(in the rows, 128 means zero)
The rows below come in pairs that one turn or mirror swaps. Which row does each named row swap with?
The rows were stretched afterwards, more along some directions than others.
nalot: [128 137 149 122 105 158 123 120 121 123 125 152 117 155 128 112 166 110
 100 128 135 160 106 132 140 129  85 100 141 104]
leb: [143 151 141 153 163 109 137 135 141 135 118 128 109 118 113 106 129 122
 105 134 129 123 127 115 119 155 119 149 122 112]
fumi: [121 139 131 103 125 143  96 143  98 135 137 144 114 171 155 145 111 107
 128 135 134 138 116 138 132 147 105 131 136 119]
lupo: [145 122 138 128 102 140 149 116  96 126 141  86 111 139 111 135 120 124
 116 160 136 118 154 130 111 136 105 104 132 140]
dite: [153 128 135 137 115 149 147 123 122 127 118 154 119 161 115 112 155 106
  98 139 141 142 121 125 129 133  91  93 134  97]
kisi: [126 113 123 150 126 144 158  99 108 109 127 141 121 145 112 127  91 128
 150 144 128 129 131 102 127 153 118 130 136 125]
bitu: [146 123 129 113  94 144 146  90  93 120 131  98 113 116 110 133 132 128
 113 163 130 121 145 117 118 144 120 113 144 135]
reg: [140 150 129 108 101 122 145 103 131 141 126 114 107  76 132 109 113 153
 111 138 135 133 120 109 151 120 132 108 120 131]
kel: [140 133 139 105 155 126 149 140 152 109 118 122 130 128 117 126 134 105
 105 121 141 103 108 138 107 132 132 129 122 114]
Vages: [131 136 155 118 111 126 109 122 135 131 142 107 115 151 110 144 129 106
  82 117 140 158 139 150 130 133  91 105  90 117]
goge: [138 151 158 119 130 120 113 131 155 133 140 108 117 165 113 147 131 100
  80 104 147 157 133 155 131 132  88 105  88 128]
bav: [136 144 141 121 117 111 122 142 156 112 144 156 127 158 134 131 168 100
  96 129 131 139 116 149 132 148 103 108 124 124]
Banif: [120 149 121 134 149 157 143  92 104 124 127 118 102 167 105 139 151 109
 119 137 137 146 149 113 123 132  99 138 152 128]
rudud: [118 140 136  91 131 125 110 120 118 113 116 122  98 169 157 155 158 101
  89 104 141 165 108 121 152 125  82 114 134 141]
Sided: [146 127 160 107 111 130 105 143 115 147 121 105 113 151 130 120 152 108
  98 135 134 124 133 135 122 120 131 115  96 134]
kubi: [148 139 145 138 114 150 138 119 138 116 125 145 121 163 119 109 153 119
 102 127 133 145 120 128 131 134  87  92 137 101]
mogig: [141 128 115 135  81 104 152  91 115 123 122 151 108  96 126 115 126 133
 111 154 145 112 142 132 127 160 123 139 118 138]
Vuno: [133 134 132 110 125 127 103 150 100 142 141 146 120 175 152 131 126 104
 120 128 117 123 125 122 133 142 110 132 144 111]
tov: [146 130 126 102  95 149 142 101 126 119 119 133 126 152 116 145 128 104
 124 117 131 124 141 123 129 112  96 149 132 111]
Vup: [154 154 133 159 156 110 154 127 136 144 116 123 114 123 101 101 127 124
 108 131 132 126 146 110 114 148 114 148 109 116]
purut: [149 129 136 100  89 134 141 109 136 115 137 128 123 157 120 146 134 100
 110 115 124 126 142 123 130 113  85 145 122 105]
Pob: [150 126 117 135  91 103 160  85 124 122 117 135  94 112 115 106 126 133
 106 155 152 112 139 119 118 156 126 141 116 137]
Zosep: [114 143 113 129 155 157 119 115 100 137 122 121 111 157 117 129 148 118
 131 142 122 150 156 115 133 127  97 138 151 126]
fon: [127 135 133 109 123 127 109 114 135 125 138 112 120 136 110 147 126 114
  94 102 135 156 143 147 130 118  93 108 109 132]
ziru: [128 142 134 117  98 127 151 105 116 147 129 121 109  76 126 104 121 145
 117 142 133 136 107 103 151 123 135 111 127 125]
Rafed: [142 127 138 112 147 118 150 121 158 111 129 131 148 142 112 124 140 109
 111 130 132 101 111 117 106 138 142 113 129 100]
gole: [126 125 120 139 126 150 153  92 102 111 127 140 122 157 116 129  91 122
 151 148 134 126 132  97 121 149  98 124 141 123]
vir: [131 144 120 106  87 118 145 107 111 139 130 119 101  67 140 113 109 145
 118 127 128 121 114 111 153 118 126 109 129 134]
fofen: [154 133 158 121 111 118 119 131 105 141 116 103 123 158 118 121 149 111
 103 133 128 113 149 131 120 128 136 108 103 140]
sak: [114 142 142 153 135 137 157 129 130 136 124 125 135 149 118 130 110 127
 128 152 164  99 140 140  97 151  99 123 109 116]
sukef: [136 139 145 126 106 120 103 124 119 126 142 106 106 151 112 150 136 112
  85 107 131 151 146 154 128 138  86 102 113 133]
gizak: [125 142 144 101 131 122 121 113 123 106 114 113 107 166 145 158 170 103
  89  98 144 162 109 120 149 121  98 113 132 149]
manuk: [120 147 133 104 136 127 117 126 125 113 120 132 107 166 158 158 164 105
  94 117 146 167 112 123 153 131  88 124 143 148]
Seki: [140 144 133 122 130 112 134 137 163 103 140 150 133 156 130 118 160 104
 109 127 127 130 120 145 123 142 109 120 128 121]
sife: [148 130 150 109 106 118 105 141 110 134 129 104 108 165 125 127 159 104
 100 117 124 125 141 138 115 126 129 111  97 139]
vezil: [136 133 150 137 114 154 138 131 127 116 124 150 105 168 138 108 159 110
  97 137 133 150 115 123 136 142  77 102 145 103]
daba: [129 132 127 120 154 124 146  93 158 121 153 104 112 150  91 141 113  97
 124 111 137 121 106 105 132 110 144 108 114 128]
lipek: [131 149 127 115 112 122 146 112 127 153 132 120 105  83 143 114 115 142
 112 146 144 143 112 104 158 133 125 104 130 125]
rok: [139 114 111 149 113 135 158  87 102 111 130 147 119 154 115 128  91 117
 146 142 134 116 127  99 129 152 107 122 138 126]
Nesu: [132 113 123 167 102 113 151 112  97 149 145 118 108 156 141 134 114 133
 120 156 156 108 142 103 125 142  85 119 146 125]
kizon: [124 150 131  96 107 128 137 110 123 153 124 118 103  70 143 108 113 136
 112 147 143 138 111 110 160 117 126 114 122 136]
muzo: [122 121 141 134 149 128 146  92 149 128 137 101 124 155  96 141 105 105
 123 115 141 121 115 119 148 126 141 100 105 125]
Ravis: [120 137 146 150 127 147 157 141 118 142 130 117 150 146 106 132 113 129
 131 146 148  98 146 141  99 141 106 105 113 110]
bam: [126 142 138 104 129 126 105 118 118 110 117 120 109 174 150 155 163 107
  94 102 144 161 111 131 147 122  89 105 141 154]
Did: [142 132 135 131 107 150 129 118 115 125 121 152 111 157 132 112 162 110
  99 127 137 158 122 126 141 144  85  96 146 102]
vero: [137 131 147 135 114 155 150 128 123 119 123 144 123 163 116 113 160 106
  99 123 134 149 124 128 134 139  89  88 137 101]
Temel: [125 149 135 115 124 132 119 125 133 126 142 117 121 139 113 148 111 111
  98 107 137 158 140 151 131 128  85 113 105 129]
vunez: [154 148 147 159 164 111 148 124 143 133 114 123 107 132 112 100 136 110
  96 129 133 139 125 108 130 142 116 147 113 121]
Pesed: [140 160 142 157 154 115 142 134 125 145 123 120 125 116 105 105 135 123
 112 135 120 128 136 115 123 143 114 142 118 104]
gatat: [140 160 154 164 153 116 145 132 124 150 116 121 115 131 110  99 124 118
 104 134 125 127 143 119 131 145 116 145 113 125]
Mede: [145 152 155 158 173 120 148 121 135 140 114 119 119 133 107 102 131 118
 106 138 123 135 130 108 131 147 124 142 124 116]
tig: [165 131 135 111  92 140 142 112 120 121 131 131 122 156 120 142 130 104
 105 119 122 125 137 117 125 113  80 144 136 106]
dagiv: [154 120 122 106  90 145 146 103 124 116 132 131 120 154 119 145 133 105
 111 127 130 129 150 111 124 118  82 143 136 108]
favak: [131 121 117 142 133 140 156  95 103 114 113 142 118 147 119 121  89 131
 142 148 137 122 132  98 120 159 113 127 139 127]
deg: [140 124 116 128  83 105 161  82 127 112 123 134 111 103 125 117 115 136
 111 151 150 115 147 136 125 154 122 136 112 141]
bafi: [149 142 153 147 133 122 181 130 170 141 157  87 135 154 111 146 123 117
 131 140 130 119 121  88 141 108 112 111 129 118]
Lizol: [161 146 152 144 131 113 186 135 164 144 161  93 133 131 116 141 107 125
 119 142 126 111 115  83 133 111 107 122 130 111]
Bunef: [136 130 134 113  84 135 135  89  85 133 133  96 119 135 125 140 140 134
 107 165 136 126 164 123 118 139 106 108 145 137]
Vati: [133 157 131 100 110 127 143 121 124 160 134 116 114  85 136 125 109 136
 110 152 144 138 112 117 156 115 123  95 120 130]
vef: [142 111 120 177 113 114 154 116  96 133 136 115 103 161 132 135 135 129
 121 143 154 117 132 104 117 143  95 116 144 127]
lebok: [153 152 156 140 135 115 182 129 161 141 158  92 139 139 117 144 118 113
 124 137 124 110 115  86 145 117 117 118 135 111]
duti: [126 140 142 117 126 121 106 134 150 131 137 123 116 147 115 133 122 102
  87 101 140 147 138 151 127 117  91 116  91 131]
ziku: [154 131 163 128 116 124 110 143 118 137 131 112 103 174 130 123 160  92
  94 131 131 118 126 131 113 125 134 104 107 137]
taf: [112 145 126 134 117 144 148 131 110 137 128 130 130 125 124 143 109 131
 126 145 158  99 150 144  91 138 108 120 120 124]
Rusug: [152 146 151 152 124 111 188 126 160 138 163  93 136 139 111 136 117 122
 134 143 120 105 129  84 135 114 107 127 130 106]
nop: [122 154 121 133 153 158 129 107  99 135 127 118 104 161 119 138 143 115
 126 141 125 146 152 118 138 142  97 139 155 130]
kava: [134 154 136 116 123 115 127 139 158 110 147 142 128 166 121 136 158 102
 104 116 135 132 114 153 122 139  99 103 127 123]
Fazur: [117 142 138 109 127 130 100 118 119 109 118 127 108 159 151 154 167 104
 105 101 139 164 107 134 156 115  89 126 145 151]
Nalit: [130 126 115 150 125 136 164  96  90 120 125 132 115 152 120 124  94 126
 147 144 128 119 131  89 128 152  94 117 145 120]
vaz: [116 139 143 127 134 141 141 138 139 133 124 127 150 155 117 140 111 124
 121 145 160 108 148 147  99 137 100 109 106 117]
biv: [136 116 123 136 153 121 151  96 162 120 147 105 112 150  96 141 113 105
 120 109 141 118 114 105 136 123 138 106 111 125]
dife: [138 131 140 105 146 134 152 124 156 103 127 118 138 132 111 138 154 108
 100 129 138 117 103 126 113 139 131 110 137 111]

daba is swapped with Banif
Vup is swapped with goge
vunez is swapped with Temel
bam is swapped with favak

